In the rows, 128 means zero.
Each path below is one point turned by a fixed rotation once a step. After each direction that follows a path, write how fast that rotation turns it, in degrees each step (0 if it stays still).
Each turn is a multiple of 5 degrees from 10 to 175, or 0.
Each row of a path follows its step; steps can be skipped.
path 1
step 0: [120 130 124 135 136 132 134 117 132 120 123 124 124 132 122 119 143 122
 126 114 132 142 123 125 119 122 128 134 118 129 131 126 125 112 120 133
 134 120 122 136 111 132 138 145 137 129 123 115 120 142 122 116 119 141
 126 127 137 133 132 125 122 128 127 123 119 131 129 134 123]
step 1: [118 142 129 122 131 127 135 124 119 132 132 143 132 126 137 133 124 134
 138 136 131 133 124 130 138 126 125 114 125 135 124 128 138 127 149 125
 152 139 127 130 119 129 135 123 132 140 140 135 122 118 128 125 129 124
 128 131 120 130 111 130 124 134 131 131 121 129 134 129 144]
step 3: [124 127 119 136 119 127 107 139 127 132 138 131 128 122 137 109 127 133
 124 139 126 141 122 124 128 137 130 130 129 137 131 134 129 131 128 124
 132 130 107 135 131 125 127 139 139 122 126 109 128 137 131 130 128 128
 125 126 139 132 136 119 136 143 139 125 133 120 126 137 131]
step 5: [118 133 134 128 133 120 123 135 126 118 128 136 110 116 127 138 127 126
 133 122 124 120 125 115 140 119 115 139 133 118 134 129 123 129 117 132
 119 129 132 131 141 141 130 135 120 113 135 121 130 121 130 138 121 122
 140 140 131 137 121 126 126 139 122 123 123 128 125 118 119]
step 6: [124 128 146 120 128 127 125 128 135 139 139 126 136 137 136 135 139 128
 120 137 120 143 125 136 141 131 131 125 119 132 125 137 124 137 122 138
 127 132 129 129 139 134 120 129 138 124 120 133 121 131 128 135 142 133
 122 119 146 123 123 140 138 121 135 137 139 129 133 135 116]
step 7: [129 123 135 126 132 142 117 125 129 125 129 119 127 120 129 135 128 119
 137 133 141 114 119 131 129 118 119 112 144 122 136 115 126 127 132 145
 122 124 130 124 123 120 126 127 117 132 115 134 135 132 126 117 135 137
 113 128 120 131 145 125 125 128 129 129 118 122 121 136 129]
step 8: [122 154 116 128 131 130 119 124 139 131 119 141 128 125 116 129 136 122
 130 123 130 130 149 121 129 133 125 125 129 117 125 134 125 115 122 126
 123 119 129 128 133 126 130 132 133 142 122 119 126 121 130 146 120 125
 120 128 137 121 128 140 113 130 125 127 128 130 131 120 134]
step 10: [128 120 123 130 129 122 128 152 137 127 125 126 133 118 129 124 133 133
 133 113 145 137 131 133 117 124 130 126 121 135 129 123 142 141 137 135
 119 115 143 136 123 122 122 116 132 128 129 135 137 128 128 132 128 113
 114 136 123 129 127 124 134 133 119 122 119 121 122 134 128]
step 11: [115 138 126 126 121 126 125 124 129 127 118 130 128 137 131 123 117 121
 118 125 128 130 129 148 125 145 125 125 126 124 124 122 130 108 119 117
 126 136 127 120 120 115 122 136 129 114 122 116 128 140 128 127 135 121
 137 127 137 131 124 125 128 122 112 119 135 126 127 130 143]
Directions:
[132 125 125 129 129 130 130 125 127 128 131 126 130 123 128 128 125 132
 127 126 132 131 129 128 129 126 127 128 128 126 130 127 123 127 127 130
 127 128 130 127 127 128 127 127 124 130 125 127 128 132 126 127 129 128
 130 130 126 129 126 127 128 129 129 126 128 130 128 125 124]  145
[125 128 128 130 130 126 121 127 128 127 131 125 130 129 129 129 131 128
 128 129 129 128 131 129 126 127 129 127 125 129 130 127 128 131 123 127
 127 128 129 129 126 127 127 127 129 131 127 130 130 129 126 123 127 126
 130 131 128 130 131 126 132 128 129 128 131 127 130 131 129]  100
path 2
step 0: [119 123 137 131 135 135 146 130 129 125 129 120 116 124 133 137 124 150
 142 148 126 127 128 124 128 133 130 134 123 134 137 133 132 135 124 128
 126 124 128 128 114 122 135 139 126 136 138 117 124 144 131 127 128 125
 136 108 122 121 127 141 131 125 127 125 126 120 130 134 127]
step 1: [141 122 127 126 129 134 134 139 137 128 131 130 136 133 141 134 111 136
 135 124 130 113 126 121 130 133 131 132 118 128 131 127 114 139 134 131
 121 140 131 110 135 134 114 140 119 122 117 127 122 127 120 123 121 135
 129 116 119 122 120 125 129 126 126 129 133 122 125 148 132]
step 2: [137 119 131 111 119 125 125 122 137 134 121 148 124 135 130 136 128 123
 134 135 131 115 121 126 129 125 126 125 130 113 133 139 119 135 121 125
 145 132 134 144 138 133 131 131 119 119 123 127 122 135 129 118 123 115
 121 126 118 119 127 124 120 128 129 116 120 138 130 133 126]
step 5: [129 133 131 112 135 140 143 134 132 131 129 144 121 132 139 137 117 135
 134 126 131 124 132 122 131 129 128 146 120 124 129 129 128 138 125 130
 150 125 133 133 122 120 126 122 120 132 124 123 114 126 129 128 125 131
 122 120 116 125 119 131 117 133 138 127 126 132 134 148 128]
step 6: [123 127 127 131 123 124 135 122 136 148 131 128 126 143 133 128 125 140
 145 146 127 119 116 123 132 125 132 129 130 118 136 138 126 135 141 132
 133 133 132 132 131 137 126 129 121 126 126 125 125 139 128 125 120 131
 131 105 127 111 134 133 125 132 122 115 136 120 119 127 124]
step 7: [136 122 134 128 132 131 132 131 140 121 124 129 128 115 128 144 121 133
 136 122 133 121 123 118 129 135 118 109 129 124 124 138 111 128 128 121
 124 143 132 123 128 133 126 140 115 120 130 131 130 134 116 123 129 113
 141 120 117 121 127 127 139 123 125 114 120 121 131 125 132]
step 8: [132 107 129 115 124 143 130 140 135 114 125 132 117 126 135 135 129 134
 129 134 120 127 122 118 113 133 124 134 132 126 133 127 121 124 112 123
 135 127 130 129 134 127 137 141 126 133 116 119 119 131 139 124 129 120
 128 130 122 119 125 124 116 135 140 129 118 134 124 143 135]
step 9: [123 129 130 124 133 123 132 132 127 130 137 137 133 132 142 117 124 134
 140 148 138 136 125 129 136 123 135 141 128 123 144 121 120 150 128 126
 127 127 132 122 130 127 143 130 121 122 129 112 122 128 127 115 131 122
 128 107 123 122 122 132 121 138 138 131 126 129 129 127 128]
step 10: [140 135 128 125 125 124 141 131 140 123 140 135 130 131 123 137 121 137
 142 123 133 135 138 112 126 130 137 123 125 129 125 135 123 135 133 126
 136 146 131 140 129 125 128 125 117 125 120 126 131 127 116 117 125 131
 124 112 120 120 123 135 136 125 123 114 145 124 127 134 118]
Directions:
[130 130 128 124 131 128 128 127 129 127 126 127 128 129 129 130 128 130
 129 129 127 131 130 127 125 129 130 126 129 124 127 128 131 128 125 128
 130 129 125 130 131 128 127 126 129 127 131 127 125 132 127 128 128 130
 128 134 127 130 128 129 124 126 128 126 128 129 129 130 132]  125
[129 128 125 129 131 127 128 121 127 128 129 126 127 126 126 126 127 129
 129 132 130 130 130 129 126 128 126 129 130 127 129 128 128 128 127 128
 123 128 125 130 128 124 123 128 128 125 127 125 130 129 127 129 128 127
 131 125 128 128 125 130 130 128 128 126 130 124 126 126 127]  115
[125 129 130 128 125 128 128 129 126 123 129 125 129 128 130 128 128 126
 129 126 125 129 130 128 125 129 125 127 131 127 131 128 129 130 131 129
 126 125 127 128 127 125 129 129 126 128 129 126 129 125 131 125 128 127
 133 129 127 128 130 129 127 126 133 126 125 131 127 127 129]  80
path 3
step 1: [119 130 126 132 130 122 135 124 133 133 120 137 122 131 119 117 127 127
 142 134 109 125 124 119 140 132 121 129 112 121 147 137 118 143 127 134
 129 149 139 125 116 136 119 127 112 136 130 124 128 119 125 131 146 132
 136 128 127 133 128 138 122 138 129 130 117 133 127 123 117]
step 2: [133 141 130 124 133 135 127 124 122 130 134 130 122 125 121 124 127 128
 108 127 143 137 119 136 127 122 125 114 125 136 145 130 145 147 120 120
 140 137 112 131 124 123 125 138 138 121 122 125 134 130 132 139 123 128
 131 137 115 120 124 144 138 126 120 133 126 110 126 125 130]
step 3: [128 132 127 117 125 138 125 123 126 129 131 137 130 127 130 132 133 114
 128 127 116 126 126 125 139 126 126 129 135 121 130 124 131 141 130 119
 136 128 143 118 137 114 128 141 113 128 139 148 130 134 128 115 134 137
 118 121 132 133 139 124 120 128 109 118 121 135 124 131 155]
step 4: [129 146 137 134 126 129 120 129 131 121 125 129 127 131 130 145 138 131
 123 132 123 128 140 147 121 153 137 125 127 126 139 129 130 123 136 135
 113 137 138 126 119 135 130 120 133 122 128 125 124 121 123 134 132 130
 128 146 124 143 121 135 125 121 123 122 135 113 144 131 137]
step 5: [122 129 117 112 124 125 131 144 129 135 139 132 123 138 132 111 133 134
 131 124 132 121 146 139 117 132 118 118 124 114 116 128 130 153 130 136
 132 125 124 123 122 122 130 134 128 124 124 131 126 132 128 125 149 122
 125 130 134 128 135 124 117 127 133 146 127 130 126 112 124]
step 6: [134 131 127 128 125 133 144 125 130 130 113 140 123 109 132 136 125 122
 130 127 143 138 135 127 130 130 135 120 120 135 141 140 120 127 125 113
 123 130 120 130 132 129 136 134 101 129 125 109 130 125 119 126 132 115
 125 139 111 135 131 122 130 131 121 136 132 141 129 123 136]
step 9: [139 122 132 141 116 125 140 140 152 126 126 116 113 129 122 123 134 129
 131 125 130 122 125 133 126 135 134 119 128 121 117 137 125 128 130 119
 128 135 120 127 123 122 128 118 133 114 138 123 139 120 124 148 126 119
 126 119 125 140 129 115 121 119 125 125 123 109 122 119 117]
step 11: [123 126 114 139 134 147 126 116 126 140 122 130 127 102 132 128 129 115
 119 127 108 119 128 125 130 123 124 120 128 125 137 133 131 118 120 119
 138 125 116 136 116 134 133 122 133 125 136 114 132 134 136 144 119 135
 121 126 135 134 118 133 120 134 119 130 136 124 134 127 131]
step 12: [115 137 118 120 128 122 128 138 120 124 124 142 114 135 121 131 119 125
 118 135 124 122 122 126 127 135 121 131 134 134 124 117 140 122 127 120
 136 136 127 126 132 129 116 118 124 128 131 149 124 126 129 114 114 143
 134 126 126 131 119 110 120 112 125 130 109 117 127 119 123]
Directions:
[129 125 130 125 127 130 130 129 129 128 130 127 124 127 129 127 127 129
 129 129 128 128 127 124 127 131 131 126 128 129 125 128 126 127 130 124
 128 129 128 131 130 130 128 123 128 127 126 128 128 130 130 127 128 130
 127 128 129 128 132 130 131 133 129 126 131 128 128 127 124]  35
[125 127 127 124 130 126 128 128 126 129 129 133 131 127 128 129 131 126
 126 128 130 128 130 127 126 132 127 126 131 129 125 126 128 128 128 127
 125 126 126 127 127 131 129 125 128 129 127 128 130 127 130 127 128 130
 130 130 127 132 129 125 126 128 129 132 130 130 130 130 132]  45
[127 127 126 126 133 130 128 127 127 132 127 127 130 126 131 129 127 125
 126 128 129 130 125 129 130 126 130 128 126 127 127 129 132 128 132 124
 126 126 130 130 129 132 123 127 127 129 126 127 127 126 129 127 128 128
 128 125 126 126 128 131 126 126 124 131 128 127 126 126 128]  80
path 4
step 0: [121 127 127 132 131 119 137 143 137 129 139 119 125 132 135 133 129 118
 130 125 121 130 137 132 126 151 153 123 128 132 124 125 133 140 116 116
 120 125 119 133 134 128 129 124 137 129 115 117 125 137 136 132 128 127
 118 142 124 120 125 124 124 120 136 129 136 136 135 116 132]
step 2: [126 125 141 148 126 138 123 137 136 128 130 129 126 128 135 141 130 133
 134 120 126 142 146 124 137 118 133 120 116 118 127 132 131 129 132 141
 121 118 135 128 132 127 124 123 135 129 131 130 112 141 132 134 118 113
 118 132 122 124 125 137 126 112 132 125 138 131 118 130 119]
step 3: [121 118 126 122 123 131 135 117 125 138 127 123 129 135 132 123 136 140
 150 134 134 130 120 121 113 137 115 124 118 134 112 144 121 128 121 123
 124 127 120 120 124 135 135 151 133 136 123 124 132 129 133 128 122 122
 129 126 127 126 131 122 131 116 131 112 123 129 119 125 120]
step 4: [128 123 140 125 126 136 132 135 121 138 127 142 118 134 117 133 138 120
 129 120 128 116 132 112 130 121 129 134 121 124 134 122 138 136 134 137
 143 128 135 119 136 137 142 132 132 127 123 133 121 133 131 112 143 113
 133 121 126 114 136 137 120 124 138 131 131 133 123 121 135]
step 5: [122 125 126 132 133 128 139 124 127 126 120 123 126 122 120 130 138 115
 136 122 124 123 139 129 113 119 137 129 109 123 113 121 131 133 123 130
 117 131 115 143 115 132 124 141 136 128 123 138 130 141 139 126 132 127
 135 136 125 129 119 111 135 129 114 129 115 121 129 130 134]
step 7: [125 118 123 127 131 133 134 132 142 126 145 126 125 113 128 140 127 121
 130 142 117 138 145 133 120 125 124 119 122 109 117 121 133 128 126 133
 114 139 136 122 138 130 137 124 129 136 123 142 131 127 126 122 118 135
 126 122 137 123 135 123 123 129 123 135 123 122 138 118 125]
step 8: [129 112 135 131 139 120 127 145 141 129 117 130 129 130 122 129 131 127
 114 136 125 136 119 134 131 136 132 123 123 130 118 142 118 122 126 122
 125 143 128 132 139 119 131 137 119 109 127 123 121 133 135 130 130 113
 114 129 126 124 129 124 139 116 137 114 124 125 124 130 124]
step 10: [127 135 126 131 153 145 132 130 139 132 127 130 129 135 126 137 134 122
 130 124 120 132 129 134 136 124 137 122 126 128 132 132 123 148 130 129
 121 119 121 123 117 129 136 142 118 125 110 121 140 125 141 133 133 116
 124 123 123 126 125 119 120 111 137 130 127 135 124 127 126]
step 11: [133 125 126 124 124 122 144 120 123 123 123 145 138 128 119 116 136 133
 143 131 130 131 131 131 121 115 126 124 124 139 125 138 123 128 139 134
 126 129 140 119 126 128 123 140 148 116 124 135 134 140 126 132 132 129
 118 123 116 128 120 139 127 132 126 128 118 138 133 114 140]
Directions:
[129 127 128 131 127 130 129 130 129 128 131 128 126 127 127 132 130 127
 128 127 127 129 127 131 126 128 129 125 128 127 129 128 131 131 130 133
 131 127 126 127 128 126 128 126 128 131 127 126 126 131 130 128 124 132
 129 128 128 129 131 124 130 130 127 131 129 127 125 128 128]  145
[125 132 128 128 125 127 126 129 126 127 131 127 129 127 129 125 130 130
 129 128 132 124 130 125 127 126 130 125 127 129 128 128 131 127 129 130
 131 125 124 126 128 127 128 130 127 130 128 130 127 127 130 127 125 125
 126 128 125 128 126 129 126 125 126 124 130 128 128 127 130]  35
path 5
step 0: [129 126 136 128 123 132 112 115 129 122 147 118 131 120 124 130 135 133
 142 134 124 137 118 125 124 140 126 131 144 115 133 134 130 131 117 124
 129 143 133 128 135 117 134 132 104 152 130 123 138 127 123 119 129 119
 130 130 118 133 127 126 133 129 114 135 122 138 135 128 132]
step 1: [126 145 133 133 138 141 126 123 134 125 125 134 135 129 118 134 150 146
 116 112 120 118 127 114 125 137 113 129 124 120 121 136 124 129 137 144
 129 134 130 122 120 127 115 126 128 131 136 119 133 131 131 128 124 135
 140 128 144 127 130 120 134 120 134 126 139 134 129 129 115]
step 2: [128 124 138 117 122 150 135 129 129 114 133 129 118 140 126 131 115 133
 143 130 124 124 127 126 113 122 140 120 124 134 144 128 134 139 125 143
 132 112 116 122 138 127 121 129 131 129 121 131 140 140 139 136 130 136
 138 125 126 127 137 123 136 127 112 121 130 129 120 139 120]
step 4: [134 126 132 129 130 131 134 128 129 126 125 141 137 126 119 129 138 139
 119 121 126 142 111 128 136 131 115 138 128 124 125 140 133 142 133 145
 126 140 126 107 120 142 150 137 135 128 122 132 134 133 120 128 140 132
 128 123 131 116 137 137 136 119 117 124 120 135 125 123 136]
step 5: [141 136 133 131 130 137 132 146 122 117 109 129 120 134 126 137 137 127
 137 123 120 127 133 124 130 125 129 112 134 120 144 132 135 112 124 135
 133 126 123 132 141 119 123 129 107 119 120 124 129 135 131 123 133 117
 132 125 123 121 122 137 144 113 119 120 121 136 137 124 128]
step 6: [139 121 131 137 122 137 116 119 140 112 140 123 130 127 124 118 130 138
 124 123 116 132 121 114 127 133 124 139 127 122 129 125 139 133 121 125
 137 124 123 147 144 118 125 123 137 139 119 122 128 121 114 127 135 131
 135 149 135 143 129 131 133 131 126 120 130 130 139 131 136]
step 8: [123 138 126 131 126 125 128 127 121 110 142 125 117 136 124 138 129 127
 141 133 130 122 126 127 124 119 134 117 141 122 122 129 138 133 139 138
 119 126 115 140 132 127 131 150 131 124 117 137 139 131 132 113 124 133
 132 119 129 114 140 125 155 133 127 121 132 127 131 126 125]
step 10: [134 133 135 116 134 138 134 137 143 129 132 131 136 115 116 147 133 137
 124 114 115 130 133 130 135 128 122 132 119 122 131 137 106 126 136 144
 121 130 136 129 130 136 123 120 144 130 118 124 133 126 117 134 130 124
 145 129 134 110 121 129 139 127 124 117 125 130 122 128 128]
step 11: [128 129 126 124 127 145 127 134 125 130 122 137 115 139 124 128 116 128
 136 129 129 140 134 116 133 119 143 130 128 123 150 127 132 134 134 129
 132 136 114 127 146 115 130 124 127 134 122 116 142 138 141 118 133 124
 121 134 139 123 143 130 140 131 131 116 113 121 131 126 124]
Directions:
[128 130 128 128 131 130 127 133 125 129 129 131 131 131 127 126 127 129
 127 128 130 128 129 127 125 128 133 127 125 127 125 130 126 124 130 130
 128 130 129 129 128 127 131 131 127 125 130 127 130 132 129 128 130 130
 126 129 131 127 128 127 129 128 128 130 130 129 126 127 132]  115
[125 129 128 129 126 127 125 126 131 128 128 132 131 128 129 129 129 130
 125 130 126 128 127 125 130 127 127 132 127 129 127 126 133 126 132 129
 128 128 127 127 128 125 126 131 129 127 128 126 128 129 131 123 128 127
 125 130 128 130 129 132 126 129 132 125 129 126 129 129 128]  140
[129 127 127 128 129 127 130 127 129 132 131 123 133 127 125 129 129 128
 125 125 128 132 130 128 126 127 125 126 126 127 127 128 128 129 129 128
 127 129 129 127 128 130 130 126 128 130 131 130 126 134 127 128 131 128
 129 128 128 131 128 130 130 129 129 128 130 127 130 129 125]  120
[127 128 125 126 130 131 126 127 124 130 127 128 129 130 126 128 128 131
 126 124 128 130 128 128 129 130 128 127 129 129 129 126 131 128 126 127
 126 125 127 132 127 125 128 127 126 132 130 121 127 128 128 128 123 132
 131 129 127 129 130 127 127 129 127 128 128 130 129 127 128]  65
path 6
step 2: [116 118 126 127 135 131 119 128 135 121 124 132 120 126 135 136 130 130
 128 124 123 138 135 125 130 137 114 129 124 129 105 130 139 126 110 138
 125 130 134 136 134 142 122 131 125 126 134 120 138 121 128 137 123 126
 122 136 133 127 140 137 127 125 125 135 142 112 138 132 125]
step 3: [118 120 138 129 116 144 131 119 134 123 131 142 117 130 132 128 135 133
 113 133 138 129 125 119 141 123 124 126 124 117 124 124 137 130 119 116
 118 122 134 128 146 135 116 130 132 138 131 127 132 126 123 135 126 130
 121 133 134 119 137 127 118 135 124 134 136 126 133 117 121]
step 4: [136 120 130 123 121 145 126 107 135 130 125 135 131 135 132 125 132 135
 128 132 123 128 125 135 130 120 127 127 117 123 122 126 124 118 130 134
 131 131 129 135 127 137 132 118 132 129 126 136 124 118 127 130 122 128
 122 124 145 116 125 118 112 123 123 140 141 110 134 118 117]
step 5: [123 113 139 121 150 131 128 119 131 132 119 126 134 140 140 126 145 124
 132 130 134 124 138 127 131 133 134 131 135 126 121 130 118 118 113 130
 119 127 118 128 128 131 122 115 133 125 139 135 128 119 128 132 128 131
 123 128 130 127 137 120 122 132 127 139 142 123 128 113 123]
step 6: [116 127 119 129 133 139 120 117 143 133 111 134 123 138 147 123 130 127
 123 128 143 126 125 127 139 127 126 130 140 122 127 126 132 126 117 130
 128 131 127 134 130 146 125 129 135 119 129 136 128 122 131 137 121 137
 127 133 130 140 120 131 126 138 123 130 144 124 129 137 135]
step 7: [129 123 119 122 130 139 124 106 139 124 111 129 128 135 135 135 131 137
 126 136 131 134 128 121 139 113 121 136 130 121 132 131 141 120 129 134
 120 133 124 124 146 125 127 125 129 121 120 127 121 129 132 129 121 137
 125 136 127 130 142 121 114 131 133 127 133 140 118 128 119]
step 10: [122 131 131 140 121 135 129 115 128 138 122 139 122 125 133 136 128 118
 124 131 132 138 130 119 137 129 121 135 128 131 118 120 130 128 132 120
 120 111 130 130 146 133 147 118 132 116 129 131 130 129 128 132 114 135
 133 135 128 121 132 132 122 140 125 128 148 121 130 132 127]
step 11: [130 139 128 116 132 137 124 127 127 129 119 133 125 131 125 139 129 130
 125 139 120 131 127 127 125 124 132 140 118 121 134 128 135 121 119 137
 120 121 138 137 143 133 132 122 128 112 127 129 118 130 132 131 117 134
 128 130 131 115 146 125 118 128 126 138 136 113 138 114 138]
step 12: [123 126 135 123 139 132 126 122 143 125 125 146 125 141 140 134 129 129
 120 138 132 124 147 128 128 131 120 132 117 134 122 126 132 112 115 127
 125 111 135 128 132 125 127 136 122 121 135 130 135 128 135 126 129 129
 135 118 131 129 130 117 130 126 126 129 138 115 137 115 127]
Directions:
[131 126 129 127 129 132 126 130 126 130 129 126 129 131 131 128 127 128
 130 129 131 130 127 127 123 131 127 126 131 130 126 131 127 128 129 127
 131 126 124 127 126 127 128 125 128 126 130 129 132 130 127 132 130 126
 130 129 129 126 127 131 129 129 130 128 130 127 127 128 128]  90
[128 125 130 127 126 129 128 126 129 129 128 124 126 129 129 125 130 128
 132 129 126 122 128 129 131 127 128 124 130 128 132 129 130 128 126 131
 127 128 126 125 127 126 127 129 127 127 129 129 127 126 125 130 132 132
 127 128 127 131 124 126 128 129 128 130 130 126 127 128 128]  40
